In the data rows, 128 means zero.
Here are some rows, each followed by its group. Groups can overlap.
tensor([108, 133, 69, 109, 99, 116, 140, 169, 145, 148, 102, 63, 224, 135, 109, 134, 160, 137, 105, 113, 72, 145, 135, 178]) u
tensor([106, 156, 142, 154, 157, 119, 130, 126, 134, 97, 112, 152, 134, 135, 110, 133, 91, 147, 137, 123, 135, 151, 152, 138]) r
tensor([154, 106, 130, 130, 123, 122, 150, 66, 52, 156, 137, 125, 97, 149, 110, 157, 113, 130, 68, 171, 136, 106, 132, 92]) f
tensor([151, 89, 150, 119, 123, 104, 116, 85, 75, 133, 109, 131, 127, 109, 116, 126, 122, 117, 93, 153, 109, 130, 100, 118]) f
tensor([139, 102, 146, 130, 128, 104, 98, 133, 142, 116, 133, 141, 124, 122, 133, 122, 151, 118, 145, 123, 140, 136, 109, 131]) l
tensor([131, 123, 132, 117, 93, 125, 125, 102, 126, 134, 123, 137, 106, 138, 127, 156, 120, 105, 136, 136, 139, 114, 129, 117]) e
tensor([128, 106, 110, 113, 111, 139, 105, 126, 131, 135, 84, 130, 159, 119, 157, 112, 107, 142, 92, 143, 117, 140, 118, 151]) m
tensor([123, 112, 128, 120, 126, 111, 105, 110, 114, 91, 115, 126, 127, 130, 130, 143, 135, 131, 154, 115, 122, 111, 145, 133]) m
tensor([84, 182, 160, 142, 177, 117, 157, 93, 62, 167, 133, 202, 105, 112, 14, 115, 31, 197, 72, 113, 124, 176, 57, 94]) r
tensor([121, 147, 131, 146, 147, 134, 146, 159, 157, 139, 161, 162, 118, 99, 123, 108, 112, 101, 161, 133, 142, 159, 97, 119]) w
tensor([129, 134, 142, 157, 159, 128, 139, 109, 112, 80, 112, 115, 123, 150, 150, 130, 141, 143, 126, 131, 142, 120, 186, 131]) i
tensor([148, 103, 118, 251, 226, 115, 138, 186, 139, 111, 192, 114, 113, 132, 194, 86, 188, 144, 79, 197, 209, 134, 169, 109]) l
tensor([126, 147, 134, 181, 184, 154, 160, 96, 111, 90, 93, 110, 118, 152, 175, 138, 147, 144, 115, 156, 162, 107, 250, 130]) i
tensor([126, 109, 103, 101, 114, 144, 109, 143, 157, 136, 79, 134, 180, 108, 182, 125, 89, 151, 113, 133, 111, 143, 102, 166]) m
tensor([144, 119, 142, 121, 130, 118, 110, 113, 110, 115, 118, 126, 131, 125, 147, 124, 138, 125, 126, 136, 134, 133, 142, 130]) i
tensor([122, 117, 132, 130, 98, 108, 111, 114, 131, 109, 121, 126, 111, 140, 135, 164, 142, 109, 153, 128, 131, 119, 133, 134]) e
tensor([114, 153, 148, 143, 143, 127, 128, 128, 142, 115, 121, 172, 114, 128, 97, 122, 109, 134, 146, 107, 127, 160, 131, 121]) r
tensor([171, 67, 165, 77, 138, 103, 117, 23, 0, 176, 140, 125, 127, 126, 88, 111, 96, 132, 33, 200, 110, 141, 57, 89]) f
tensor([110, 104, 133, 117, 118, 104, 98, 118, 142, 110, 104, 135, 130, 128, 130, 133, 132, 129, 145, 124, 116, 133, 131, 122]) r
tensor([108, 153, 117, 116, 120, 126, 154, 121, 143, 124, 120, 108, 161, 130, 106, 107, 176, 103, 166, 109, 112, 148, 126, 149]) u
tensor([140, 84, 136, 142, 129, 107, 96, 153, 148, 94, 160, 127, 116, 115, 145, 112, 154, 123, 125, 125, 137, 137, 120, 117]) l
tensor([126, 135, 151, 116, 127, 132, 156, 112, 119, 121, 121, 125, 137, 141, 145, 118, 154, 101, 162, 129, 125, 134, 136, 128]) w
tensor([117, 123, 142, 128, 130, 132, 118, 127, 137, 109, 112, 147, 111, 121, 124, 128, 123, 144, 138, 107, 117, 132, 123, 131]) r
tensor([129, 103, 127, 134, 129, 100, 89, 137, 152, 107, 147, 132, 125, 124, 136, 128, 134, 120, 129, 131, 139, 142, 104, 133]) l
tensor([96, 204, 114, 212, 199, 102, 236, 113, 70, 155, 128, 99, 169, 141, 67, 82, 145, 130, 65, 182, 131, 201, 190, 128]) i
tensor([110, 145, 126, 187, 162, 128, 157, 99, 113, 94, 98, 91, 143, 145, 160, 120, 174, 146, 108, 147, 142, 113, 212, 121]) i
tensor([114, 124, 144, 139, 121, 97, 106, 123, 135, 94, 106, 141, 129, 123, 115, 138, 110, 132, 144, 131, 127, 143, 118, 123]) r
tensor([121, 169, 156, 110, 147, 171, 159, 128, 122, 149, 138, 158, 130, 110, 137, 91, 141, 107, 182, 99, 140, 132, 131, 119]) w
tensor([120, 192, 155, 97, 205, 207, 121, 155, 101, 128, 155, 151, 88, 146, 108, 106, 110, 214, 125, 42, 140, 43, 156, 143]) g
tensor([107, 105, 121, 113, 107, 90, 119, 126, 124, 107, 109, 91, 144, 140, 96, 117, 161, 127, 131, 96, 107, 128, 135, 133]) u
tensor([118, 124, 105, 129, 78, 118, 122, 127, 152, 120, 129, 111, 108, 146, 99, 174, 141, 114, 138, 124, 120, 106, 149, 128]) e
tensor([121, 122, 72, 122, 107, 94, 138, 164, 123, 159, 135, 51, 219, 156, 72, 131, 178, 126, 77, 141, 76, 142, 129, 150]) u
tensor([115, 153, 149, 135, 131, 132, 150, 111, 139, 129, 123, 152, 146, 118, 122, 113, 123, 91, 173, 117, 121, 164, 122, 132]) w
tensor([134, 125, 86, 141, 140, 133, 152, 173, 151, 146, 106, 87, 191, 109, 150, 99, 140, 142, 86, 146, 113, 142, 127, 160]) m
tensor([120, 139, 142, 147, 165, 146, 144, 107, 116, 96, 112, 122, 105, 149, 151, 121, 135, 154, 122, 112, 151, 93, 176, 122]) i
tensor([129, 93, 88, 127, 111, 152, 112, 163, 160, 151, 119, 119, 178, 100, 174, 109, 109, 155, 100, 150, 119, 146, 112, 175]) m
tensor([134, 125, 148, 121, 116, 114, 119, 108, 133, 109, 119, 129, 118, 128, 138, 134, 136, 118, 140, 119, 122, 122, 133, 130]) e
tensor([130, 118, 137, 120, 94, 103, 104, 102, 133, 110, 120, 138, 109, 135, 127, 144, 138, 119, 148, 120, 123, 121, 132, 124]) e
tensor([120, 121, 124, 124, 106, 127, 124, 123, 134, 131, 126, 112, 137, 129, 133, 154, 118, 125, 130, 129, 128, 107, 152, 130]) m
tensor([128, 120, 112, 122, 110, 123, 101, 117, 134, 105, 100, 133, 124, 133, 150, 117, 115, 131, 130, 120, 115, 126, 121, 142]) m
tensor([119, 112, 107, 124, 105, 99, 137, 134, 131, 107, 109, 66, 161, 140, 90, 135, 175, 122, 126, 99, 100, 137, 156, 146]) u
tensor([118, 118, 144, 128, 120, 136, 119, 109, 129, 96, 108, 131, 126, 138, 145, 118, 143, 122, 146, 131, 144, 129, 160, 135]) i
tensor([123, 120, 139, 108, 123, 139, 141, 121, 137, 112, 117, 130, 139, 124, 148, 119, 145, 112, 167, 121, 133, 132, 133, 130]) w
tensor([115, 180, 144, 148, 189, 157, 144, 127, 111, 101, 126, 139, 100, 139, 130, 122, 109, 177, 109, 96, 148, 94, 158, 120]) g
tensor([132, 115, 116, 127, 78, 120, 122, 121, 155, 112, 138, 132, 69, 139, 121, 183, 117, 112, 133, 136, 135, 93, 139, 99]) e
tensor([143, 136, 112, 111, 91, 148, 161, 97, 128, 162, 147, 147, 77, 136, 122, 170, 110, 84, 152, 169, 142, 114, 112, 96]) e
tensor([121, 113, 138, 114, 120, 108, 86, 123, 131, 95, 117, 127, 121, 129, 140, 147, 135, 120, 153, 114, 134, 133, 133, 126]) m
tensor([94, 179, 109, 92, 152, 199, 115, 176, 142, 172, 108, 156, 152, 105, 130, 125, 44, 214, 107, 78, 115, 107, 95, 163]) g
tensor([110, 123, 97, 116, 100, 83, 133, 146, 123, 124, 123, 50, 186, 158, 63, 122, 187, 125, 123, 101, 84, 141, 150, 146]) u
tensor([131, 107, 132, 124, 110, 119, 108, 119, 129, 97, 117, 119, 128, 131, 134, 142, 135, 127, 138, 107, 122, 130, 143, 130]) u
tensor([141, 152, 155, 99, 174, 182, 112, 171, 83, 156, 185, 141, 92, 122, 82, 82, 113, 202, 98, 69, 127, 50, 93, 125]) g
tensor([139, 110, 131, 116, 108, 122, 117, 114, 134, 106, 126, 116, 101, 132, 132, 154, 125, 120, 140, 122, 131, 128, 136, 131]) e
tensor([126, 133, 86, 205, 174, 173, 148, 161, 148, 131, 88, 110, 179, 125, 227, 104, 125, 154, 76, 189, 152, 125, 177, 160]) i
tensor([122, 117, 146, 129, 104, 127, 111, 117, 135, 99, 103, 132, 128, 123, 137, 121, 135, 124, 142, 111, 128, 135, 127, 132]) m
tensor([124, 122, 83, 106, 132, 142, 134, 195, 150, 160, 140, 84, 199, 115, 123, 91, 145, 170, 88, 113, 98, 116, 98, 189]) m
tensor([163, 94, 147, 144, 151, 106, 133, 120, 108, 142, 179, 141, 115, 112, 127, 93, 149, 106, 119, 158, 151, 154, 89, 110]) l
tensor([118, 113, 71, 86, 109, 180, 99, 176, 170, 177, 81, 120, 182, 102, 199, 138, 76, 174, 87, 144, 104, 132, 87, 201]) m
tensor([112, 144, 143, 152, 134, 96, 124, 102, 128, 117, 110, 143, 130, 120, 93, 137, 88, 130, 136, 125, 127, 162, 127, 121]) r
tensor([130, 121, 129, 104, 109, 122, 105, 129, 147, 118, 99, 123, 141, 126, 157, 148, 111, 132, 132, 128, 117, 133, 127, 155]) m
tensor([122, 144, 134, 121, 136, 130, 140, 112, 128, 99, 116, 127, 123, 132, 156, 123, 152, 105, 152, 138, 143, 128, 151, 128]) w
tensor([95, 147, 117, 146, 120, 104, 138, 129, 138, 147, 72, 168, 167, 117, 117, 143, 50, 155, 103, 139, 109, 194, 93, 146]) r
tensor([109, 131, 110, 190, 162, 121, 156, 117, 132, 101, 107, 82, 144, 137, 147, 121, 162, 136, 120, 139, 129, 120, 203, 148]) i
tensor([141, 151, 60, 137, 24, 160, 142, 132, 196, 185, 147, 130, 42, 147, 115, 252, 61, 86, 119, 168, 137, 52, 149, 113]) e
tensor([135, 126, 122, 108, 125, 97, 139, 110, 85, 138, 122, 100, 141, 146, 72, 131, 134, 139, 101, 118, 110, 146, 126, 116]) u
tensor([116, 152, 129, 215, 214, 146, 168, 106, 104, 90, 96, 108, 126, 156, 166, 112, 166, 142, 99, 152, 166, 112, 229, 129]) i
tensor([132, 104, 149, 112, 124, 104, 108, 107, 120, 106, 110, 120, 128, 136, 135, 138, 130, 136, 136, 120, 127, 126, 127, 118]) f
tensor([162, 76, 121, 161, 99, 98, 112, 134, 134, 146, 183, 128, 73, 129, 116, 151, 129, 116, 101, 177, 170, 116, 91, 98]) l
tensor([131, 164, 133, 85, 150, 214, 110, 167, 123, 156, 133, 145, 100, 131, 118, 123, 93, 206, 126, 50, 125, 48, 91, 154]) g
tensor([137, 176, 142, 86, 152, 180, 207, 124, 140, 164, 152, 150, 158, 97, 163, 69, 187, 28, 221, 137, 132, 150, 109, 116]) w
tensor([126, 133, 99, 122, 62, 133, 132, 117, 158, 128, 136, 122, 77, 153, 118, 187, 112, 101, 139, 138, 124, 84, 150, 110]) e
tensor([125, 131, 137, 152, 140, 126, 123, 113, 126, 89, 103, 118, 122, 133, 149, 132, 140, 138, 131, 142, 148, 116, 184, 123]) i
tensor([151, 238, 142, 63, 160, 228, 255, 102, 100, 237, 199, 179, 164, 87, 157, 0, 202, 0, 251, 179, 140, 193, 90, 99]) w
tensor([141, 117, 130, 128, 158, 132, 113, 149, 124, 104, 127, 126, 109, 127, 144, 122, 141, 153, 130, 115, 138, 121, 149, 132]) g
tensor([158, 85, 150, 98, 123, 104, 126, 82, 63, 129, 125, 123, 127, 122, 116, 134, 115, 135, 97, 153, 123, 127, 107, 112]) f
tensor([111, 190, 134, 105, 133, 140, 182, 127, 126, 146, 141, 130, 171, 112, 117, 89, 172, 64, 184, 119, 121, 165, 126, 128]) w
tensor([126, 112, 147, 111, 112, 124, 101, 113, 128, 98, 116, 123, 126, 122, 139, 142, 153, 118, 126, 128, 123, 140, 132, 124]) l
tensor([149, 100, 125, 174, 170, 138, 133, 173, 155, 128, 169, 130, 144, 117, 159, 93, 171, 121, 115, 160, 161, 146, 125, 120]) l
tensor([129, 126, 151, 129, 135, 133, 138, 112, 131, 110, 119, 127, 140, 126, 147, 125, 146, 109, 163, 137, 136, 127, 158, 135]) w
tensor([159, 136, 85, 50, 112, 195, 197, 101, 77, 255, 99, 137, 213, 90, 173, 90, 84, 110, 61, 226, 97, 170, 33, 158]) m
tensor([124, 142, 127, 177, 178, 137, 146, 101, 114, 96, 96, 106, 124, 152, 183, 130, 143, 145, 113, 155, 144, 126, 208, 130]) i
tensor([131, 114, 115, 118, 115, 124, 103, 128, 134, 110, 97, 118, 139, 124, 146, 129, 133, 135, 141, 129, 117, 137, 131, 134]) m
tensor([135, 229, 122, 60, 153, 238, 255, 123, 139, 228, 135, 170, 196, 81, 185, 50, 188, 8, 239, 163, 129, 185, 93, 151]) w
tensor([129, 139, 69, 129, 70, 117, 158, 131, 132, 161, 160, 92, 109, 159, 59, 192, 122, 103, 83, 168, 101, 104, 148, 123]) e
tensor([147, 134, 98, 163, 90, 172, 142, 208, 188, 182, 244, 139, 0, 156, 94, 208, 79, 140, 116, 131, 182, 29, 112, 80]) e
tensor([111, 124, 114, 138, 103, 121, 117, 128, 150, 123, 97, 155, 139, 125, 137, 140, 90, 133, 128, 116, 119, 148, 126, 127]) r
tensor([138, 157, 29, 118, 18, 202, 144, 167, 212, 218, 163, 135, 41, 154, 129, 255, 29, 134, 90, 155, 134, 27, 133, 147]) e
tensor([131, 114, 126, 115, 112, 109, 120, 117, 110, 132, 117, 94, 160, 134, 100, 138, 152, 125, 111, 136, 113, 130, 124, 131]) u
tensor([128, 154, 127, 96, 131, 164, 135, 141, 146, 160, 123, 149, 147, 112, 157, 130, 113, 117, 152, 119, 128, 124, 109, 140]) w
tensor([50, 201, 141, 253, 185, 73, 196, 109, 140, 98, 95, 176, 150, 129, 46, 150, 35, 167, 98, 127, 135, 234, 180, 125]) r
tensor([113, 130, 125, 126, 136, 150, 108, 161, 135, 132, 125, 149, 124, 119, 121, 117, 95, 157, 126, 108, 130, 136, 94, 134]) g
Which 3 groups are nearest to each row below, nearest first, going by the average distance to the group's rows?
tensor([76, 169, 111, 151, 133, 123, 159, 126, 162, 149, 105, 186, 168, 92, 121, 159, 70, 134, 134, 128, 123, 210, 88, 162]) -> r m w
tensor([138, 113, 131, 108, 106, 116, 102, 115, 128, 99, 101, 124, 143, 132, 131, 120, 117, 130, 132, 130, 126, 132, 137, 137]) -> m u r
tensor([167, 130, 158, 156, 255, 181, 112, 243, 91, 195, 255, 139, 70, 110, 101, 24, 131, 227, 66, 90, 203, 42, 37, 85]) -> g l f
tensor([122, 133, 128, 126, 130, 125, 126, 115, 120, 103, 109, 127, 121, 137, 145, 120, 154, 121, 147, 125, 125, 136, 155, 122]) -> i u m
tensor([126, 106, 140, 117, 127, 118, 112, 117, 139, 105, 95, 135, 126, 134, 146, 129, 137, 126, 144, 107, 110, 125, 139, 129]) -> m u r
tensor([129, 102, 146, 124, 128, 120, 105, 100, 106, 124, 121, 119, 118, 124, 135, 120, 124, 123, 117, 137, 125, 125, 136, 121]) -> f l m
tensor([118, 121, 116, 118, 103, 99, 114, 131, 139, 108, 108, 119, 127, 133, 111, 141, 136, 128, 132, 113, 116, 118, 146, 142]) -> u m r
tensor([125, 107, 112, 112, 105, 128, 96, 135, 138, 120, 92, 128, 153, 118, 173, 144, 123, 136, 124, 140, 113, 132, 125, 158]) -> m u l
tensor([164, 120, 159, 109, 147, 131, 163, 109, 94, 177, 173, 143, 128, 107, 143, 69, 160, 75, 135, 184, 143, 164, 84, 104]) -> l w f
tensor([134, 110, 134, 126, 113, 104, 108, 121, 130, 103, 105, 127, 129, 135, 142, 145, 139, 123, 137, 108, 116, 129, 123, 134]) -> m u l
tensor([137, 102, 154, 140, 124, 98, 107, 138, 141, 109, 144, 124, 139, 109, 140, 123, 146, 123, 142, 116, 147, 132, 114, 121]) -> l m u
tensor([135, 109, 132, 136, 122, 112, 107, 125, 145, 109, 127, 117, 118, 133, 139, 132, 151, 129, 135, 119, 137, 143, 125, 140]) -> l m u
Which 3 groups are nearest to each row below, nearest first, going by the distance to the centre of the group?
tensor([137, 121, 153, 122, 120, 117, 121, 128, 134, 110, 114, 131, 130, 134, 133, 115, 145, 107, 157, 119, 134, 123, 141, 140]) -> l m u
tensor([112, 134, 56, 127, 71, 145, 150, 157, 164, 166, 98, 89, 168, 141, 146, 176, 106, 132, 95, 163, 94, 119, 136, 168]) -> m u e
tensor([123, 136, 144, 105, 130, 113, 148, 128, 139, 113, 117, 134, 131, 120, 127, 115, 135, 97, 158, 116, 146, 149, 129, 126]) -> w r m
tensor([133, 127, 136, 108, 124, 135, 104, 132, 120, 121, 127, 140, 99, 137, 125, 130, 131, 155, 147, 93, 134, 92, 130, 112]) -> g e m
tensor([131, 102, 148, 140, 146, 134, 102, 164, 140, 108, 168, 126, 119, 109, 139, 113, 152, 131, 138, 116, 146, 123, 114, 119]) -> l m g
tensor([196, 40, 171, 144, 155, 91, 99, 113, 53, 174, 206, 126, 109, 102, 104, 72, 126, 125, 48, 218, 150, 143, 37, 74]) -> f l m
Which 2 groups are nearest to each row below, nearest first, going by the distance to the centre of the group?
tensor([132, 112, 142, 127, 105, 104, 100, 114, 139, 112, 113, 129, 102, 124, 134, 129, 134, 119, 154, 106, 125, 139, 124, 121]) -> l m
tensor([122, 129, 147, 134, 109, 100, 113, 106, 122, 108, 122, 137, 124, 128, 112, 164, 103, 125, 127, 112, 130, 144, 127, 114]) -> r e
tensor([145, 101, 134, 147, 126, 103, 82, 150, 154, 118, 157, 130, 95, 132, 138, 129, 145, 120, 124, 130, 153, 128, 113, 117]) -> l e
tensor([114, 131, 107, 138, 110, 75, 129, 162, 129, 124, 137, 70, 174, 157, 77, 136, 189, 117, 131, 109, 109, 142, 147, 144]) -> u m
tensor([170, 106, 152, 123, 165, 111, 158, 39, 4, 169, 130, 110, 111, 135, 114, 129, 102, 134, 41, 200, 135, 116, 123, 92]) -> f i
tensor([125, 110, 121, 104, 120, 122, 108, 127, 135, 96, 112, 133, 145, 127, 149, 125, 140, 136, 133, 131, 117, 128, 122, 124]) -> m l
tensor([194, 70, 155, 87, 106, 104, 141, 14, 0, 212, 151, 121, 110, 140, 57, 157, 60, 127, 29, 229, 122, 128, 53, 82]) -> f e
tensor([125, 121, 134, 132, 133, 117, 92, 116, 133, 104, 99, 121, 123, 135, 139, 137, 135, 127, 137, 118, 126, 129, 135, 119]) -> m l
tensor([129, 238, 154, 38, 222, 251, 129, 220, 92, 182, 204, 132, 97, 133, 46, 40, 109, 255, 144, 0, 121, 0, 93, 127]) -> g w
tensor([123, 131, 114, 148, 135, 115, 127, 128, 124, 97, 113, 92, 146, 149, 121, 130, 153, 125, 120, 128, 128, 125, 171, 135]) -> i u
tensor([89, 177, 154, 170, 137, 94, 141, 107, 134, 127, 126, 196, 132, 115, 67, 134, 55, 123, 151, 111, 132, 206, 104, 103]) -> r w
Which 2 groups are nearest to each row below, nearest first, going by the distance to the group's nearest row?
tensor([129, 142, 140, 134, 118, 111, 117, 113, 130, 112, 123, 153, 100, 131, 111, 156, 119, 131, 133, 111, 136, 126, 137, 121]) -> e r
tensor([119, 108, 127, 105, 106, 97, 109, 133, 138, 100, 115, 92, 157, 138, 103, 136, 163, 116, 141, 110, 107, 135, 146, 128]) -> u r
tensor([125, 113, 151, 150, 132, 105, 121, 116, 140, 107, 136, 156, 121, 121, 113, 133, 105, 135, 135, 123, 143, 162, 134, 130]) -> r l
tensor([118, 116, 125, 159, 151, 123, 134, 111, 122, 87, 102, 124, 123, 137, 157, 120, 146, 138, 124, 130, 138, 117, 185, 131]) -> i w
tensor([118, 119, 8, 106, 43, 215, 137, 192, 215, 223, 48, 120, 221, 88, 237, 172, 35, 181, 49, 181, 71, 143, 78, 237]) -> m g
tensor([149, 104, 146, 120, 129, 109, 115, 81, 79, 142, 113, 121, 125, 130, 116, 119, 119, 125, 94, 147, 111, 127, 101, 94]) -> f u
tensor([129, 126, 140, 105, 117, 126, 123, 103, 122, 112, 120, 136, 136, 123, 139, 108, 139, 107, 164, 117, 128, 141, 128, 129]) -> w e
tensor([124, 117, 27, 87, 73, 203, 116, 175, 195, 191, 33, 132, 242, 78, 247, 138, 32, 186, 59, 173, 70, 156, 72, 235]) -> m g
tensor([124, 116, 145, 139, 129, 106, 108, 107, 130, 110, 105, 134, 108, 130, 137, 138, 139, 128, 133, 116, 125, 121, 155, 125]) -> e u
tensor([139, 89, 143, 181, 140, 86, 82, 184, 162, 122, 196, 115, 137, 111, 132, 101, 167, 130, 117, 155, 159, 151, 97, 119]) -> l w
tensor([132, 123, 132, 103, 129, 136, 108, 125, 102, 130, 123, 137, 135, 132, 130, 132, 108, 158, 119, 111, 108, 112, 120, 120]) -> r f
